Each row is where one point has got to under a steady rotation. How many steps took it there?
The counts run from 0 to 522.
[-20.4  11.6  -3.1  32.4 -11.8   0.2 -10.2  14.6  12.0  18.3 -13.0   9.6
  -6.5  -1.2  36.8  -9.9   6.7 -17.6  19.3 -21.9  -1.9  52.9 -12.8   8.9
  -1.7  14.4  -6.5  15.9  -0.1  36.7 -48.2 -20.3  -4.7  -7.3  -5.3  17.8
 -43.0 -18.3  -5.3  30.9 -21.1   4.2]
316
[-39.8   9.4  15.7   8.7 -12.7  11.2 -15.8  14.1  20.8  19.1  11.2   5.2
  30.1 -21.0  -2.7   4.3  -9.9 -24.8   1.2 -21.1  -3.6  41.4   8.5  -0.4
  11.0   1.1   5.8   2.0   7.7  41.6 -47.4 -28.1 -10.4 -31.6 -12.0   7.4
 -28.8 -13.5 -26.1  10.0  35.6  -3.6]
160
[-10.7  -3.9   7.4  22.4  -5.7  12.0 -24.0  31.2  -0.3  -7.7   8.8 -24.7
  27.9   2.7  36.6 -22.5  -1.5 -25.1  19.7 -19.7 -10.2   8.7   9.5   1.4
   4.2  -7.8  10.6  26.2  30.7  40.6 -35.4 -32.7 -13.3 -32.9  -7.6 -17.5
 -25.6 -10.7 -23.5  23.8  24.8   8.0]
367
[-20.8   8.7   3.6   4.4 -12.4 -13.4 -15.9  30.2   1.6  17.1 -14.7  -4.3
   6.4 -15.8  27.4   1.2   2.7 -23.0  15.7 -37.4  -9.2  21.1  -0.4 -14.7
  17.3  -8.9  11.2  16.1  26.6  34.3 -35.0 -47.2 -23.4 -30.3  -8.5  -2.7
 -29.8 -24.8 -33.1  32.1  12.5 -14.8]
242
[ -6.7  34.5  -4.1  28.9 -29.1  13.5  -3.3  18.1  12.7  19.1   0.3  20.2
  12.7 -23.5  19.5  -9.4  -9.2 -13.1  43.8 -14.4  -2.9  28.6  -4.2  -5.1
  24.5  10.5   5.2  15.4   7.7  32.5 -59.0 -36.2   3.0 -14.5 -18.7  30.2
 -28.2   1.2   5.7  15.2 -14.8 -14.2]
214
[-26.2  17.9  10.9  23.8  16.1  13.7 -24.5  17.0  -1.3  13.1 -26.6 -27.9
  18.4  -5.7  24.3   6.0   7.5 -36.6  -4.1 -21.9   2.6  37.5  -3.1   2.8
   6.4   8.8   7.4  14.4  11.2  38.4 -45.2 -38.9 -14.9  -5.4   1.4  -1.0
 -29.2 -20.8   0.6  38.8  -7.9  -6.1]
237
[ -6.7   7.2   4.4  34.2  12.8   4.7  -3.8  40.6  15.4  16.9 -12.0  32.7
  15.4 -16.8  28.8  -7.6   2.5 -34.4  18.5  -4.2   6.2  27.7  -0.7   6.8
   7.4  -4.6  27.7  24.8   9.1  27.8 -56.5 -38.5   1.4 -27.3  -7.0  -5.2
 -20.0  -6.6  -5.8  -6.0  -3.4  29.7]
220
[-12.7  38.2  -6.6  31.1 -22.0   7.2   1.1  37.9   6.7   6.1 -14.1   7.4
  11.2   4.1  24.2  -2.8   7.2 -15.7  17.9 -24.2   1.9  25.1  -8.2  -1.3
  47.5  -3.5  23.6  22.4   3.4  14.0 -39.1 -40.6   2.9 -29.8 -18.6  15.8
 -32.5  -4.1  -2.3  26.0 -13.0   1.4]
211
[-23.3  33.7  16.5  36.5  11.3  15.0 -34.6  21.6   5.5  12.4 -26.3 -25.2
  12.7 -10.4  23.2   2.1 -12.8 -18.8   9.5 -11.7  -7.9  39.1  10.0  -4.9
  24.1  -4.0  18.9  16.4   0.8  36.5 -31.2 -46.2  -7.5  -6.0  -7.2  13.5
 -35.0 -25.7  -7.5  27.3  -3.9 -12.6]
331
[-16.2  19.2  26.0  26.1  10.5  21.2 -29.9   8.0   0.8  23.0 -14.4 -19.3
  14.8  -7.0   4.2 -11.2 -27.3 -27.1  35.7 -12.7  25.3  14.1   4.2   7.8
  10.3  -6.3  10.2  20.9   1.2  22.2 -51.4 -34.0   7.4 -16.7  -4.9   6.4
 -50.6  -3.7   0.0  31.4  -0.9  -6.7]
108
[-15.9  16.5   6.8  17.2   9.6   7.7 -23.5  11.6   4.0  24.5 -15.3 -11.0
   3.2  -6.4  18.2  -1.4  -8.7 -25.9  24.4 -15.4   3.7  25.4 -11.0   0.6
 -16.3  23.5  -9.9  17.2  22.9  42.4 -63.0 -34.7 -18.3   2.5  -7.7   1.7
 -31.6 -12.2  -2.0  30.1 -13.4 -10.6]
233
[ 10.2   9.8   8.0  27.1   1.8  -0.3 -11.0  35.2   0.0  -1.0  -1.3   6.3
  18.9 -23.4  46.1 -23.5   6.9 -30.9  32.0  -2.1  -1.1  18.8   2.9  -4.5
   1.4  -1.5  19.9  26.0  22.1  39.3 -44.5 -42.2  -6.4 -23.0  -1.4  -5.0
 -18.4  -9.3  -6.7  17.0   6.9  23.9]
137
[-18.4  17.5   9.5  21.6   1.2  -6.9 -37.9  12.6   9.3   9.8 -12.2 -22.7
  15.6 -13.7  31.4   0.0 -11.5 -15.2  15.5  -7.9 -16.3  45.6  -0.7  -5.1
  10.9   2.9   8.1  14.9  19.4  40.8 -28.5 -37.9  -8.6 -10.1 -15.3  12.7
 -40.9 -34.0 -15.6  30.4   8.2  -4.5]
240
[-32.0   0.3  -4.9  10.6  -7.4  15.7 -25.6  19.5   9.2  16.0   7.8 -12.2
   4.8  -0.3  -0.4   0.2   1.2 -21.7   8.2 -32.3   0.7   7.2   2.4  -6.0
   1.8  14.4   0.4  33.9  24.5  31.2 -71.0 -44.0 -22.2 -15.5   6.0 -10.7
 -19.1  -5.6 -12.8  30.1   4.1 -16.6]
464
[-35.6  -2.0   8.1  10.8   3.7  17.1 -30.8  13.6   8.7  19.4  10.1  -9.0
  13.4 -11.6   1.2  -4.9  -4.3 -35.3   9.5 -29.5   8.0  10.8  19.8  -4.9
  -0.5  -3.2  12.3  22.4  18.8  36.2 -68.5 -31.7 -13.1 -21.2   1.5 -13.5
 -20.5  -7.5 -28.0  14.6  25.4  -1.4]
465
[-31.5  14.8  -5.6  15.1   1.1  12.4 -37.5  25.4   9.1  11.3   7.3 -28.3
  11.2  13.7  -1.5   9.5  -7.8 -13.6   5.8 -14.7   7.6  10.5  11.8  -7.2
  27.3  10.1  11.3  29.2  27.2  24.4 -63.4 -51.6  -7.4 -23.5  -9.2 -11.3
 -17.2  -2.8 -11.5  26.4  -5.1  -0.3]
64
[ -5.5   3.3  -5.1  19.6 -14.8   5.4   4.2  27.1   0.1   2.7  -5.2  25.6
  17.0 -28.9  46.3  -8.8  25.9 -34.4  24.2 -25.6  -2.5  36.0   5.5   4.6
   4.3   1.2  18.8  21.9  16.6  39.9 -39.2 -32.2 -12.8 -25.5  -2.0   4.8
 -10.1 -19.7 -17.8  11.9  10.5   6.3]
133
[-25.5   1.2   3.4  13.7  -4.3  24.8 -22.0  20.4   1.7   6.1   5.5 -28.3
  16.5   0.0  11.6  -5.6  -0.4 -29.1  19.7 -33.2   9.7  -3.8  16.8  -6.6
  11.2  -2.1  21.8  29.0  32.9  35.0 -56.8 -41.7 -11.5 -24.0  -2.8 -17.5
 -19.4  -0.5 -22.8  27.6  18.1  -1.5]
61
[ -7.6  25.3  16.0  15.6  -3.1   9.5   3.9  28.1   9.4  22.3 -13.3  23.3
  38.1 -25.4  17.2 -10.8 -12.2 -43.7   9.4  -9.1  13.5  30.4   0.5   9.9
   4.1  -4.4  10.5   6.1   5.9  37.4 -44.3 -30.9  -6.1 -32.4 -17.4  12.1
 -24.8  -0.5   9.0  -0.3  10.5  21.7]
126
[-28.7   5.6  -1.0  18.8 -26.8  12.0   3.6  30.1   5.5  15.0   2.5  14.6
  20.3   4.3  12.0  -1.7   9.6 -28.2   7.3 -38.2  20.7  39.7   4.8   9.8
  30.7 -15.1  18.1  17.8  -3.2  24.1 -51.4 -13.2   3.6 -43.5  -1.1   2.9
 -30.3  -3.9 -21.4  17.5   3.7  18.9]
393
[  2.2   7.1  -6.4  10.4 -22.2   0.7   5.9  31.5   6.2  10.3   1.6  21.2
  27.5 -21.3  34.2 -20.2  11.1 -34.2  27.2 -23.9   2.2  12.8  -7.6   2.1
  -7.1   8.8  -2.1  16.7  29.3  46.3 -50.5 -42.9 -14.0 -31.2 -11.6  -5.4
  -8.7 -12.5 -14.1  16.3  13.5   6.7]
446
[-29.6   5.8 -20.0  41.9 -21.7  13.6 -10.6  25.3  24.7   2.8  17.6  15.7
   1.8   5.9  28.8 -10.9  13.8 -11.6  12.1 -22.8 -15.4  44.0   3.3   3.4
  20.7  26.7  11.5  24.8  12.2  34.5 -57.7 -25.9  -2.1 -19.3  -3.0  10.1
 -22.9  -6.6 -13.6  19.4 -10.3   1.4]
177
[-23.5  18.3   8.4  22.1 -17.1  19.1 -33.3   9.0  10.3  13.5  11.4  -5.1
  19.1 -10.4   7.2 -11.4 -20.6  -9.5  40.6 -27.3  -2.9  27.4  15.3  -3.5
  19.2  -3.8   4.1  18.1   6.5  32.2 -36.9 -20.7   8.5 -28.6  -2.9  18.0
 -46.3  -6.0 -22.1  25.6  14.9 -38.4]
289
[ -5.0   3.7  -3.0  27.2  -8.7  18.7  -0.8  15.2 -11.7   6.7 -21.0  -2.0
  -1.9  -8.2  39.2  -8.6  23.7 -29.3  25.7 -33.4   8.0  38.1  -8.6   6.1
   1.3  13.2  11.2  23.3   8.2  37.2 -58.0 -23.8  -9.3 -11.6   6.2  11.2
 -23.6 -14.8  -5.3  39.5 -18.0   7.2]
226
[-25.9  -1.6 -16.1  25.6 -31.9  15.9  13.5  32.1   9.8   8.2  13.5  15.1
  10.7   6.0  35.6  -8.7  18.9 -24.7  17.6 -43.3  -0.4  27.5  -0.3   8.4
  12.5   6.0  -1.3  23.8  -0.1  32.4 -45.1 -11.5  -2.6 -32.6   0.2  -0.2
 -22.5  -3.9 -12.9  19.7  -2.1  -2.3]
87
[-40.7   9.7   5.4  34.1   2.5  31.8 -25.2  14.1  14.4  15.2   0.1 -26.9
  19.6  17.7   6.8  -9.4  -7.6 -35.1   5.9 -21.4   6.9  34.8  12.6  14.4
   1.8  12.8  -8.9  17.1   0.8  41.9 -45.5 -23.3  -8.6 -17.9  -4.6  -1.6
 -39.1 -13.3  -7.1  35.9   5.1 -15.1]
282
[-21.7  -7.5  -6.5  18.1 -11.1   2.9 -27.1  22.0   7.0  -3.2  10.9  -9.3
   0.9  -0.7  31.8  -2.4   9.8 -14.3  19.7 -31.3 -21.0  14.6  10.0 -12.8
  13.5   4.1  17.5  31.2  28.5  37.9 -47.4 -46.0 -22.8 -17.2   4.4  -9.2
 -17.1 -22.4 -33.5  33.2  15.5 -12.6]
57
[-10.4  27.4  -4.0  15.2 -10.5  10.0  12.2  34.9   3.0  26.3 -15.0  19.2
  29.2 -21.2  13.6  -3.3  -2.6 -40.9  11.4 -25.4  14.7  18.7  -7.4   9.3
  12.8   3.3   5.5  14.1   6.7  30.1 -57.3 -41.0  -7.0 -32.6 -18.0   2.3
 -14.9  -0.7   2.8  16.9   3.6   0.6]
125
[ -6.9  14.0   8.2  28.5  -7.6  18.5  -4.3  13.6   8.1  19.0  -5.1   6.2
  26.3  -6.4  24.7 -25.0 -15.1 -35.9  24.3 -15.8  19.3  26.6   2.4  15.6
 -11.4   8.1 -11.7  16.3   3.2  43.5 -48.5 -14.4   9.1 -27.9  -9.1  10.6
 -38.5   5.1   9.2  12.0  -3.2  13.3]
402
[-28.4   6.6  -7.9  32.2   7.7  21.3 -19.8  34.8   6.4  -2.1  -5.3 -14.5
  10.4   6.9  35.3  -7.0  16.9 -31.1 -12.2 -22.1  -3.6  22.6  11.7  -1.8
  10.5   7.7  20.5  23.9  17.9  45.8 -39.9 -39.0 -19.6 -15.7  -0.7 -12.6
  -7.8 -21.8 -10.9  34.9   8.4   7.5]
53
[-20.2  -4.1  -3.7  25.3   5.0  10.4 -11.4  28.9  13.9  17.2   3.9  12.7
  21.2 -19.3  25.7 -12.4  10.2 -45.7   4.3 -23.9  -8.1  17.3   8.9   5.2
 -15.8   8.5  -1.3  15.0  19.6  53.5 -56.0 -37.0 -25.1 -18.4   2.8 -23.3
  -7.4 -22.3 -17.8   5.1  21.3   0.0]
50
[-18.1  30.4   1.8  15.0  -4.0   9.1 -15.3  15.6  -1.9   6.3 -26.7 -15.4
   9.2 -12.2  12.7   5.5   2.3 -15.8  17.4 -22.8  10.1  39.4  -2.2 -12.0
  42.0  -8.0  36.1  21.8  12.4  14.6 -47.3 -42.5   2.4 -25.5  -6.4  17.3
 -33.2  -6.0  -8.9  33.5  -9.8   5.7]
26
[-36.6  20.5   0.5  10.4 -23.0  18.7 -16.6   7.3   0.7   3.2   9.1 -30.0
  20.3   7.3   0.3   3.9   3.4 -18.1   6.3 -24.9  10.1  39.1   5.3  -1.1
  39.0   0.4  18.7  19.4  10.5  23.9 -52.8 -22.5   6.2 -32.6  -5.8  17.0
 -34.3  -7.2  -8.2  31.5  -3.8  14.0]
71
